Each path below is one point turned by a fixed rotation once a step. After each direction that follows a path, write how fast that rotation turns it, in degrees a step (0 if it stays still).
Each turn is a multiple of 5 degrees from 10 to 175, or 0.
Path 1:
[ 49  35  -6 -36  -8  -2 -20 -29  32 -29]
[-25 -62 -16  52  -6 -10  -5  10  13 -15]
[ -9  33  69 -10   4   5   2   2 -28  36]
[ 36  -7 -46 -39  -3  -2  43  -4  34  -3]
[-48  -3 -24  33  -9   4 -24  25 -44 -29]
[ 33  28  35 -11  33 -14 -35 -43   6  21]
[  4 -44 -16  10 -22  34  24  22  56  -6]
[-34  20  31   6 -30 -35  14  10 -55  -9]
[ 28  -1 -26 -35  63   0  10 -23   3  30]
[ -8  11 -29  22 -36  46 -27  38  15 -28]
[ -7   4  35  14 -10 -56 -15 -54 -10 -10]
[  9 -47  14 -14  44  32  24  26  23  30]
[  3  52 -11   2 -60   2  18  31 -19  -6]
[-21 -13 -31 -16  39 -34  -5 -57 -10 -14]
[ 19 -15  19  13  21  49 -44  48   4   1]
[ 13  32  13  26 -56 -26  20 -32  26  10]
[-48 -52   2 -36  32  -6  27  -1  -5  -7]
Speeds:
[ -7  -8 -10 -16  19 -21  -4  17  31   0]  140
[ 29  -1 -11  22  -5   2  13  23   7 -18]  130
[  3 -14  26  21  -7   2 -21 -12  24  -3]  80
Path 2:
[-52 -29 -10 -68   0  26  15   5  13  -8]
[-49 -21 -16  -7   0  39  23 -55  32  10]
[ -8 -48  -2 -60   4 -11   6 -44  34   9]
[-27 -26  -4 -48 -15  47  20 -12  33 -39]
[-13 -37   5   4  -7  27   5 -68  48  -6]
[  6 -56  22 -52  -4  -3 -15 -21  39 -25]
[-29 -31  20  -7 -15  55  -7  -9  36 -47]
[-15 -51  31  14   4   8 -31 -49  41  -1]
[-23 -56  37 -41   2   6 -37  14  23 -25]
[-60 -31  25  18   0  50 -24  -6  22 -18]
[-40 -55  27  -4  18 -11 -39 -29  20  27]
[-60 -41  17 -47   8  17 -21  26   6  -7]
[-76 -24   1   9   9  38  -4 -27  15  20]
[-43 -48   3 -45  18 -18 -11 -28  15  37]
[-61 -24 -10 -56  -1  36  15   5  12  -8]
[-48 -25 -15  -8   4  28  18 -60  31  22]
[-14 -46  -4 -70   3  -9   8 -32  30   6]
Speeds:
[ 18 -16   6 -16   8 -34 -11  -8   2  16]  130
[ 15   7 -21 -20  -8   3  29 -20  10  -3]  25
Path 3:
[-34  14   8 -47  -8  19  39 -30 -20  27]
[-15 -16 -21 -50 -42  20   9 -42   1  -8]
[-41   6 -13 -64  15  -2  -4 -32 -12  10]
[-36 -45 -22 -46 -24 -12 -11 -19  20   0]
[-41  14 -16 -42   6 -34 -42 -19  14   8]
[-46 -34   1 -15 -23 -39 -18   6  30  29]
[-25  29   3  -5 -31 -37 -50 -11  24  21]
[-35  -2  34   4 -31 -27  -7  11  10  55]
[ -2  27  26   3 -65  -4 -30 -15  10  23]
[-22  21  55 -17 -25   8   5  -3 -17  47]
[  3   1  37 -26 -65  30  -5 -19   0   3]
[-22  28  46 -54  -5  26   5 -17 -16   6]
[-20 -25  26 -52 -36  28  16 -13  15 -21]
[-34  29  13 -62   6   7  -1 -23  15 -26]
[-49 -25   3 -44 -13  -7  28  -5  37 -13]
[-40  32 -22 -33 -13 -23  -6 -25  40 -19]
[-59  -4 -11 -15 -10 -34  27  -7  30  28]
Speeds:
[ 10  37  -9  -4   3  -1 -24 -15  -2 -14]  160
[  9  18   2  23 -21   6  15  -7 -13  26]  35
[  8  10  41   2  -6  13  -1  16   7 -14]  25
Path 4:
[-73  28  14   0  33   7 -23 -20  13 -23]
[ 15 -15 -20 -33   5 -28  15 -60 -21 -47]
[ -5 -15  20 -33  10  12  42  57 -29 -34]
[ 32  12 -39  10  64 -21  -4  34  23   1]
[-48  -2  -3  33 -18 -67 -17  22  -1 -11]
[ 35  -5  15  17 -10   8 -57 -11 -22 -58]
[ -8  39  14  38  17  22  42  -4 -55 -12]
[ 42  40 -31 -37  -8 -33  -3  12 -34  31]
[-18 -51  -6  18  -3   0 -24  45 -37  43]
[  2  18 -57  37 -23  40 -37   2  22 -10]
[ 18  -3  18  48 -59 -13  40 -28  -4   9]
[ 36  35  53 -27 -22  33 -22  16   2  28]
[-21  -3   0   9  41  18  -2 -36 -10  72]
[-37  -4 -44 -49 -50   7 -12 -21  11  12]
[ 26 -74   6   3 -15  37  29  -5  20  -8]
[-6 42 14  2  6 29 35 25 66  0]
[  9  -7  30  -8  17 -61  -4 -41  40  28]
Speeds:
[ -5 -10 -24 -29   9  10  12   2 -25  10]  65
[-3  4  1 15 30 36 -6  9  3 -2]  120
[-26  26   3 -14 -18  10  -3  23   4  -8]  170
[ -6 -10   9 -15  -9  19   9 -18  29  20]  20
Path 5:
[ 10  24   6  25 -18   3  -8  33  76  16]
[-43  12 -36 -15  24  13  26 -21  42 -40]
[ -8 -30  -5 -42  55 -10  26  34 -32   2]
[-15  -1  28  22 -18  31  -4  11 -76   1]
[ 17  18  16  -8 -46  10 -20 -20   7  69]
[ 10 -25  18  15 -22 -13  10 -54  58 -22]
[ 30  -9 -48 -16  43 -36 -25 -10   7 -37]
[ -1  -2  -4  47  24  -6  -1  73 -17 -18]
[-48  59 -20  -1 -25  26   6  21 -12  25]
[-16 -10  40 -48 -16   8  51  -8  29  26]
[ 19 -25  15 -32  14  19  -1 -60 -31 -38]
[ 53 -29   8  23  29  -7 -48   9 -22  28]
[-26  11 -15  74 -31  -4 -35  -1  16   4]
[-22  13 -44 -28 -25 -40  15  13  51  13]
[  1 -10   3 -21   6  -4  64  17  -4 -63]
[ 30  39   4 -24  40  27   0  11 -57   3]
[-15   7  67  33   5  31 -19   5   0  41]
Speeds:
[ 26  23  32  -8  -3   0  -2 -16   1  -5]  65
[ 20   2 -17  21 -14 -31  -6  -2  12  -9]  55
Path 6:
[ 24  -3  16  -2 -39 -11  75   4  12   5]
[ -9 -39  58  -4  -3  49  22   6  21 -12]
[-23   9  42 -47  37   6 -34  24  26  13]
[  4  -1 -36 -41  17 -19   1  33  -4  60]
[ 43 -29 -19 -14  -4  21  16   2 -65  19]
[ 52  19  29 -24  17  14  16 -36 -19 -39]
[43  9 10 -5 17 -6 21 -6 74 -6]
[ 21 -56  13   5 -20  -4 -21  45  39  13]
[-15 -26  15 -58 -28 -19 -27  30 -26 -20]
[-18   9 -42 -70   3  18  28 -10  -5 -11]
[ 30  -5 -41  -4  22  69 -11 -19   8  11]
[ 59  10   9   5   2  -2 -64 -23   2   4]
[ 34 -11 -10 -15 -29 -70   1 -26  22  -6]
[ -6 -68 -21   2 -20  -6  31  -3  17 -41]
[-26 -13   0 -14  14  35 -31  20   9 -67]
[-14  52 -41 -29  -4   6 -40  21  30  -2]
[ 10   1 -55   7 -52  12 -19 -11  -6  44]
Speeds:
[ -3  27  19 -20   6 -19 -15  -7  -6 -16]  115
[ 15  -2 -12   2  24  -5  -6 -30 -19  18]  55
[ -3  -6 -29   1 -16  -2 -24 -17  10 -22]  10
[ 11   7  -4  10  -1 -15 -29  23  11  23]  85
Path 7:
[  2   2  17 -33  71 -20  37 -19  -3 -15]
[ 14 -42 -30  34 -22 -60  13  11  14   6]
[ 49  21  38 -39  13  -8  14  46  -9  14]
[ 26 -10   2  10   7 -20  25 -57  58   3]
[-25 -22  14 -38  -2 -52  13  19 -25  46]
[ 60  -1  -5  24  58 -26  -4  -5  -7 -14]
[  2 -23 -14 -18 -18 -17  48  38  53  16]
[ 35  18  53 -19 -10 -48  11 -27 -24 -10]
[ 25 -30 -17   7  26  -9 -10 -12  35  68]
[-16   3   5 -42  44 -44  42  16  -7 -25]
[ 53 -30  -4  50 -23 -42  10   4   2   4]
[ 30  15  24 -61  11   0  10  32  30  32]
[  6  -4  13  16  19 -41  37 -67  17  -3]
[  1 -45  -8 -21   4 -43 -12  38 -17  47]
[ 52  32   3   4  53 -20  25  10  10 -28]
[ 10 -46   4  -4 -43 -22  42   2  45  18]
[ 26  32  41 -39  12 -47 -14 -11 -26  21]
Speeds:
[ 10  13  21  14  17   6  18 -16 -22 -15]  155
[  3   9 -10  -8  28  24   8   0  29  -1]  125
Path 8:
[-22  18 -38  27 -36  -6 -13 -26  13  49]
[-37  -7  22 -21 -39  17 -29  45  15 -14]
[-5 42 28 34 34  0 26 23 39 -1]
[-49 -13   4  26  14   4   2 -51 -16 -35]
[  3 -23  10  -3  -7  23  50  34 -51  -2]
[-13  13 -58 -14  44 -28  13  12  -5  25]
[-17  13  28 -67  -6 -12 -23 -26 -21   5]
[ 43  63   4  16 -17  12  -9  13 -26   0]
[ -5   1 -29  16 -28 -54 -13  -7  16 -47]
[ 17 -10  15 -34 -27  29  45  -7  37 -27]
[ 30  -7 -26  15  58  33 -18   3  10 -26]
[ 22 -54  31  -2  16 -41  -3 -30 -18   7]
[ 27  -6 -28   4 -31  30  11 -18 -11  59]
[-14 -17 -23 -12 -10 -12 -63  43  14  12]
[  0  24  59  -1  -8 -17   3   1  49  26]
[-25  19  -3  54 -10  43 -22 -29   6 -18]
[-22 -46  23  27  -9 -11  22  43 -16 -31]
Speeds:
[  4 -29  -8  -5  29   7  17  -7 -19   8]  55
[-33  23   2  -3   7  -4  17   8 -22  -5]  25
[ 13   0   0  15  18 -25  -4  34  -1  -4]  125
[ -6   8   7 -28  27  10  -8   8  25   1]  90
Path 9:
[-16   6 -13 -18  88  -7  13 -12  16   5]
[-23 -25  16 -63  46   2 -28  14   0 -29]
[-16  24  75 -17  36  -7   6   3  12 -30]
[-16   9  17  -7  83  -2  23 -14   6  25]
[-15 -22  -3 -57  60  14 -21  22  21  -9]
[-18  19  51 -29  35 -16  -7   3  18 -56]
[-23   8  45  -8  70 -12  20 -23 -17  15]
[-10 -16  13 -44  66  26  -8  25  24  22]
[-12  19  18 -33  48 -10  -9  11  39 -56]
[-30   2  41 -19  60 -27   8 -28 -27 -16]
[-14 -15  46 -36  57  26  -1  19   6  31]
[ -5  23  10 -24  62   5   2  18  55 -28]
[-30  -1   9 -30  64 -31  -2 -25 -15 -37]
[-21 -18  65 -41  43  13  -8  11 -14  11]
[ -2  28  35 -12  62  13  15  18  50  -2]
[-22   1 -18 -30  78 -21  -1 -17   7 -26]
[-26 -23  50 -54  37  -1 -22   8 -17 -19]
Speeds:
[ -9  28   3  -6  21  -9 -21  21 -13   6]  0
[ -9  -2  33   0 -17 -12  -3 -10 -26 -13]  100
Path 10:
[ -5  -9 -39  15  22 -36 -14 -22 -46  20]
[-30  -9  15  36 -35 -24 -14  32  26 -24]
[-19 -23  49 -23  34  37   4  -7  10  21]
[ 35  13   9 -17  -6 -47  39 -25 -24   6]
[-13  38 -15  -6 -25  16 -17 -13  22 -57]
[  7  10  -7  24  12  60   1  13 -29  37]
[ 36 -27 -26 -18   4 -39   5  49  -5  -2]
[-31 -15 -25  16  25  -9 -15 -35  51 -12]
[-10   2  37  13 -35  -3 -20 -14 -14  57]
[-13 -22  24 -36   2 -17   3  15 -41 -47]
[-11  32   4  29  24  11  57 -12  26 -16]
[ 54  31  11 -24 -20  20 -25   6  19  25]
[  9 -30 -53 -11   6  11 -11 -22 -42 -23]
[-39  14 -31  41 -13 -18  13  37  16  18]
[  6 -22  44  -8  31   2 -48  21  21  13]
[  9 -47  11  -1  -6 -21  38 -49 -15   2]
[-39  51   5 -28 -36 -18   9  -2  15 -11]
Speeds:
[-18 -13 -14   8 -19   9  20  -4  22 -22]  125
[  4   5   6 -25 -22 -11 -16  26  14 -10]  145
[  1 -26  -6 -28  -7   9  18   3 -21  12]  115
[ 16  30   9 -12  -4  17  20  -7  -9 -18]  55
Path 11:
[-15 -23  58  30  10 -27   1  31 -35   8]
[ 35 -27 -45  -7  36 -41   7 -22 -24  -5]
[-56   9 -34  20 -10 -32  -8   9  42 -18]
[  9 -38  10  37   7  57  -1 -22  21 -31]
[ 30  11  28 -25  38  -3 -36  44  32   2]
[-33  27 -19 -40  44  28  18 -26 -20  11]
[ -1   3  12 -40 -56  -1  42  -1  35 -14]
[  9  29  64  35  -8  -4  -4 -36 -22   3]
[ 46 -10 -27 -19  -9 -19 -30 -19  -4  56]
[-43  23 -30  36 -12  -1  26  33  -5  40]
[ 41 -16 -24  22 -33  32  15  13 -26 -45]
[-16   0  27  -3   2 -27 -62  39 -25 -21]
[-24 -59 -18 -20  40   2  11 -22 -29  13]
[ -6  -6  -4   2   5 -47  45  25  50 -26]
[  2  24   3  35  22  13 -17 -56  11 -46]
[  9 -14   4 -31  -7  18 -53  -1  54  27]
[-19  22  21   5  39  43  39  17  -1  40]
Speeds:
[  6 -18  31   5  -6   9 -32  -5  -2   3]  95
[ 11  27  12 -11 -20  10   9 -11  -4  26]  35
[ 26 -15 -11 -24 -19 -10  -4  12  20  -2]  160
Path 12:
[-33  11 -35 -26 -26 -31 -48  37 -21  28]
[-32  10  39   1 -21   9 -43 -44 -49  16]
[ 24  27  25  61  -3 -53 -10 -29  -4 -12]
[-23 -49 -40  62  13 -10  -3  -1   3 -29]
[  9 -42 -18  12   7  10 -48  14  39  57]
[-18   2 -22 -42  18 -51 -28  -5 -35  46]
[-17   7   3 -11 -32 -10 -19 -86 -17  -5]
[  8  37 -20  58 -49 -35 -14  -5  16 -16]
[-41 -39 -17  58 -16  11 -21  37 -29   1]
[ 15 -40  43  14  20 -13 -52   6   2  49]
[ -4  -5 -16 -16  53 -67 -24 -33 -16  -3]
[-14   0 -47  12 -10  12 -16 -77  25  -2]
[  2  25 -48  33 -54 -21  -6  17  11  44]
[-39 -42  10   8 -44 -10 -19  18 -56  18]
[ 15 -12  62  10  -6 -31 -64 -17   1  -6]
[-17  19 -25  38  53 -39 -32 -17  -5 -35]
[-11 -20 -42  51  16  32  -7 -42  19  37]
Speeds:
[  4 -33  -8   6 -21   0   9  27   8   7]  80
[ -9  19   1 -12 -43   0   0  -1 -11  -3]  60
